(in the rows, 128 means zero)
Each row of M is roughly a mix of the hidden directions of one of 3 groups.
M (109 x 11):
[[111 168 127 139 117  79 140  92 145 108 128]
 [109 101 124 152 128 153  84  94 140 161 121]
 [ 90 164  98 162 121 129 121 138  97 102 142]
 [125 119 117 123 125 145 147 102  71 143 169]
 [129 124 135 177 121 153 115  74 117 121 110]
 [137 118 126  96  75 124 136  97 140 124 167]
 [170  80 114 147 155 126 118 110 128 124  97]
 [155 146 130 150  98 127 137 155 152  86  95]
 [ 97 112 136 145 165 106 100 115 141 172 113]
 [ 91  88 138 118 133 158 128 147 142 133 173]
 [125 151 112 151 119 121 111 167  69 132 132]
 [118 129 141 104 152 143 164  93 175 114 140]
 [119 144 116 114  67 111 127 109 111 116 163]
 [129  84 143 116  90 140  91 160 148 121 126]
 [121  99 111 125 135 144 104  95 100 178 144]
 [118 145 144 112  71 117 137 110 126 119 173]
 [ 94 125 159 157 178 131 121 155 141 144 118]
 [143 131 145 182 111 140 134 100 127  86 114]
 [158 138 124 114 128  99 144 180 159 101 119]
 [153  84 127 116 150 170 125 156 121 157 124]
 [130 111 127 105  99 178 110 134 105  89 139]
 [ 92 138 116 126 138 137 123 100  90 181 121]
 [154 122 110 120 135 111 117 174 181 125 116]
 [105  99 169 114 133 130 142 102 158 138 168]
 [ 87 106 142 116 141 149 100  89 123 155 153]
 [154 134 128 135 120 117 123 166 180  96 102]
 [106 109 131 119 131 130 152  87 182 106 140]
 [ 86 135 125 132 143 132 119  97  96 178 122]
 [ 78 162 138 159 139 115 111 138 107 100 120]
 [119 161 125 163 162  98 128 105  89 141 122]
 [154 127 110 116 133 111 123 177 180 117 119]
 [ 86 165  99 154 132 128 125 134 103  93 142]
 [150 179 106 146 123 134 138 116  87  99 133]
 [131 176 115 150 129 131 104 152  78 126 139]
 [ 67 154 143 149 150 126 110 145 109 116 120]
 [109 171 110 102  82 131 121 152 107 141 140]
 [161 149 126 148 153  88 141 116 142 152  90]
 [121 177 116 146 171 112 147 101 104 136 127]
 [139 169 103 127 133 129 158  85 138 100 155]
 [155 169 121 146 131  83 136 110 121 135  90]
 [164 109 151 127 137 101  95 137 110 168 104]
 [119 179 106 159 139 120 138 102 100 108 150]
 [168 169 108 130 101 146 119 137  99 102 144]
 [141 138 117  82 136 103 140 181 151 126 131]
 [109  91 141 121 130 129 154  91 177 110 127]
 [ 98 156 123 171 156 109 135 109  89 123 120]
 [118 144 102 126 117 142 130 108  82 177 107]
 [130 101 135 156 158 144 128 172  98 162 134]
 [117 173 117 165 143 127 143 100  91 105 127]
 [ 64 151 147 134 116 132 112 140 122 105 152]
 [124 107 127 101 139 189 120 153  98 125 125]
 [126 149 116 108 144 111 117 163 177 139  91]
 [150  92  95 137 181 126 152 119 138 134 114]
 [117 102 143  94 132 148 146 115 186 115 135]
 [139 137 117 150 113 116 103 167  74 148 119]
 [104 107 117 132 143 142 108  90 103 177 144]
 [145 112 103 137 177 142 120 151 135 139  82]
 [110  81 135 119 113 127 148 101 176 110 129]
 [138 164 104 161 124 111 115 137  72 127 131]
 [180 126 157 117 153 108 113 116 118 165 116]
 [115 148 107  76 111 148 112 138 134 163 102]
 [ 79 160  99 162 129 130 125 127 109 100 139]
 [137 140 123  91 139 104 140 180 164 113 132]
 [154  96 135  91  95 150 119 151 164 132 136]
 [102  89 121 124 112 129 160 102 175 115 133]
 [139 113 130 107 100 179 112 136 109  85 134]
 [126 163  88 115  78 108 122 122 105 117 133]
 [109 167 139 118  81 133  94 162 130 137 130]
 [122 126 121 158 114 151 122  82  82 152 116]
 [153 174 108 149 115 138 138 114  88  98 137]
 [124 104 131 122 104 177 104  86 120 125 154]
 [115 161  94 127  77  96 124 124 114 122 148]
 [ 70 143 103 153 126 129 121 130 126  87 139]
 [ 97  99 167 135 153 127 139 117 165 135 161]
 [140 137 134  96 136 100 145 180 158 102 132]
 [ 87  86 147 124 150 113 124 129 161 156 112]
 [166 143 120 161 113 104 159 159 121  99 111]
 [124 134 114 152 172 128 109 157 120 143  79]
 [123 155 125 148 121  72 128 101 167 118 121]
 [167 168 103 132  99 145 133 137  95 109 142]
 [176 123 149 140 131 109 109 126  91 161 104]
 [141 137 119 115  70 113 143 107 116 116 169]
 [143  90 123 108 143 182 122 162 123 145 127]
 [186 105 156 100 131 124 126 128 134 159 111]
 [155 127 136 176 114 128 116 121 155  98  88]
 [157 117 145 135 145  94  91 123 114 167 100]
 [128 108 136 112 131 183 120 154  81 128 130]
 [146 169 101 159 116 121 123 119  80 107 127]
 [158  78 122 112 143 167 130 148 128 158 134]
 [ 81 128 112 129 116 150 156 129 146  82 150]
 [133 129 138 131 162 102 142  67 153 136 118]
 [144 139 181 139 125 143 126 104 114  81 113]
 [159 103  98 158 109 154 106  99 112 152 118]
 [123 149 113 154 160 125 106 163 116 135  79]
 [150 156 128 133 153 118 149  65 144 128 133]
 [131 146  98 131  95 153 130 113  85 160 102]
 [143 122  78 142 154 126 111 154 119 145  86]
 [153 127 126 126 125 112 118 167 183 104 104]
 [ 67 129 169 125 151 123 122 117 140 125 149]
 [ 80 121 133 103 159 175 132 147 127 117 136]
 [ 98 146 110 126 121 153 159 108 153  84 153]
 [156 167  96 124  91 111 124 117 103 106 106]
 [147 130 117  83 143  99 138 177 152 125 137]
 [156 176 106 137 118 145 155 114  97 101 138]
 [110  93 146 105 148 151 141 128 173 143 158]
 [191 118 104 129 137 117 136 123 137 150  94]
 [117 164 116 111 147 102 134 167 161 138  94]
 [125 108 158 127 159  99 132 146 163  94 158]
 [114  95 139 138 127 151 112  82  97 142 162]]

Here is one row of each group, with its name. Which group are the others in?
[145 131 124 122 131 108 119 173 185 112 108] | U
[119 175 120 155 113  94 118 121  93 106 108] | D
[151  86 153  98 129 128 136 105 173 131 113] | G

[127 148 113 170 117 112 103 139  73 126 118] | G
[113 138 100 115 105 166 111 103 106 171 112] | U
[127  94 164 144 158 126 146 115 173 121 150] | D
[132 140 145  99 107 145 148 146 143  75 158] | U
[105  92 125 122  83 159 124 152 154 104 128] | G
[109 159  83 132  90  92 109 139 131 136 130] | D
[169 153 109 124 106 117 157 166 128 102 107] | U
[ 89 138 156 130 132 143 125  75  94 138 122] | U
[121 130 110  74 142 113 136 171 137 149 153] | U
[178 109  93 129 138 113 147 159 128 123 159] | U
[122 113 141 115 132 179 123 156  77 135 134] | D
